[[-37 -66]
 [ 14  51]
 [-22  36]]
->
[-37  51]

[[ 17 -22  47  13]
 [  9 -18   5 -48]
 [ 27 -40 -13   6]
 [  2  57 -27   9]
 [-12  11  11  11]]
->
[ 17 -18 -13   9]

[[ 42 -13  -8 -51 -24]
 [-64 -15  34  46 -13]]
->
[ 42 -15]

[[ -5 -12   8   6  16]
 [-15 -29 -11 -16 -22]
 [-33 -48   3 -14   5]
 [-21  -5  10 -14  16]]
->
[ -5 -29   3 -14]

[[-36   7]
 [ 35  21]
 [ 66 -15]
 [ 15   0]
 [  7  -4]]
->
[-36  21]

[[  0  -1 -17 -43 -37]
 [ -2  -1 -12 -44 -24]
 [ -9  -2 -15   8 -50]]
->
[  0  -1 -15]

[[-45 -40 -27 -62 -21]
 [ 49  45  27  62  24]]
->
[-45  45]

[[-35 -51]
 [-44 -67]
 [-27   3]]
->
[-35 -67]

[[-14   0]
 [-65  -3]]
->
[-14  -3]
---
[[ 29 -13  -6 -39]
 [ 28 -19 -19 -30]
 [-24 -39 -48  -7]
 [-31  28  21  22]]
->
[[-13  -6]
 [-19 -19]]

[[ -2 -40 -52 -46  55]
 [ -7 -27 -29 -17  68]]
->
[[-40 -52]
 [-27 -29]]

[[ 44   5 -44 -31  30]
 [  3 -25  29  33 -40]
 [ 52 -24 -13   5 -14]]
->
[[  5 -44]
 [-25  29]]

[[ 18  14 -13]
 [  7  15  26]
 [-12 -16   2]
 [ -4  -8  -8]
 [-25 -16  50]]
->
[[ 14 -13]
 [ 15  26]]

[[  8 -14   0  32  -5]
 [ 28  49  57  33 -51]
 [  3 -16  -1  29  -4]]
->
[[-14   0]
 [ 49  57]]

[[ 21 -66  54  49  20]
 [ 19 -32   8  61 -18]
 [ 34 -50  59  47  32]
 [ 46  33  10  27  17]]
->
[[-66  54]
 [-32   8]]

[[-13   2 -11]
 [-32   0 -24]
 [ 62   1  48]]
->
[[  2 -11]
 [  0 -24]]

[[ 24 -14  -1  67  24]
 [ 43 -11 -46  35  43]
 [  0  21  42  56   0]
 [-11 -11  53 -48 -11]
 [ 40 -31 -20  49  40]]
->
[[-14  -1]
 [-11 -46]]
---
[[  3  14  -3 -16 -27   1   2  60 -12   4 -45  -2   5  -7]
 [-35  -4  -2  -2 -40  -7   5 -38  -6  -4 -26  -4  -3  18]]
->
[[  5  -7   3  14  -3 -16 -27   1   2  60 -12   4 -45  -2]
 [ -3  18 -35  -4  -2  -2 -40  -7   5 -38  -6  -4 -26  -4]]

[[ -6  -3   9  14]
 [ -6  23 -63 -55]
 [ -6  46   9  14]
 [ -6  -7  20  14]
 [ -6  -7   9  14]
 [ -6  -7   9  -7]
 [  3  -7   9  14]
 [ -6 -42   9  14]
 [ -6  -7  14  20]
 [ -6  -7   9  14]
 [-22  -7   9  14]]
->
[[  9  14  -6  -3]
 [-63 -55  -6  23]
 [  9  14  -6  46]
 [ 20  14  -6  -7]
 [  9  14  -6  -7]
 [  9  -7  -6  -7]
 [  9  14   3  -7]
 [  9  14  -6 -42]
 [ 14  20  -6  -7]
 [  9  14  -6  -7]
 [  9  14 -22  -7]]

[[ 22  19 -29  -1  39]
 [ 13   5  -7   6   1]
 [ 27  19 -35  -4  52]
 [-10  -6  -2 -18  22]
 [ 28  17 -32   0  46]
 [ 28  22 -29  -2  45]]
->
[[ -1  39  22  19 -29]
 [  6   1  13   5  -7]
 [ -4  52  27  19 -35]
 [-18  22 -10  -6  -2]
 [  0  46  28  17 -32]
 [ -2  45  28  22 -29]]

[[ 20  -9  10 -63 -32   4]
 [  1 -10   5 -63 -10  28]
 [  1  -1   6 -63  -4   6]
 [  1 -27  21 -63   1 -20]
 [  7   1 -18 -63  -4   9]
 [ 19   0  -1 -63  -2  36]
 [ -4   3  22 -63  19  -4]
 [ -7  -8  12 -63  -3  -6]
 [ 22 -13 -10 -63  -3  35]
 [ -6   5  15 -63   8   2]]
->
[[-32   4  20  -9  10 -63]
 [-10  28   1 -10   5 -63]
 [ -4   6   1  -1   6 -63]
 [  1 -20   1 -27  21 -63]
 [ -4   9   7   1 -18 -63]
 [ -2  36  19   0  -1 -63]
 [ 19  -4  -4   3  22 -63]
 [ -3  -6  -7  -8  12 -63]
 [ -3  35  22 -13 -10 -63]
 [  8   2  -6   5  15 -63]]

[[ -6 -33  -8  38 -28  46 -58]
 [-43  56 -30 -14 -19 -34  63]]
->
[[ 46 -58  -6 -33  -8  38 -28]
 [-34  63 -43  56 -30 -14 -19]]

[[-33 -12 -35  22  41 -30 -49 -57 -37  50]
 [-28  23   2  33   3 -10 -44 -36   3  25]
 [ 34  10  33 -25 -39  29  51  59  34 -51]
 [ 32  11  35 -24 -40  28  52  60  35 -52]
 [  4  27  33  11 -34  18  18  29  36 -26]
 [-32 -12 -36  23  40 -28 -52 -61 -36  53]
 [ 40 -27 -16 -31 -12  27  18   9   1  -3]]
->
[[-37  50 -33 -12 -35  22  41 -30 -49 -57]
 [  3  25 -28  23   2  33   3 -10 -44 -36]
 [ 34 -51  34  10  33 -25 -39  29  51  59]
 [ 35 -52  32  11  35 -24 -40  28  52  60]
 [ 36 -26   4  27  33  11 -34  18  18  29]
 [-36  53 -32 -12 -36  23  40 -28 -52 -61]
 [  1  -3  40 -27 -16 -31 -12  27  18   9]]
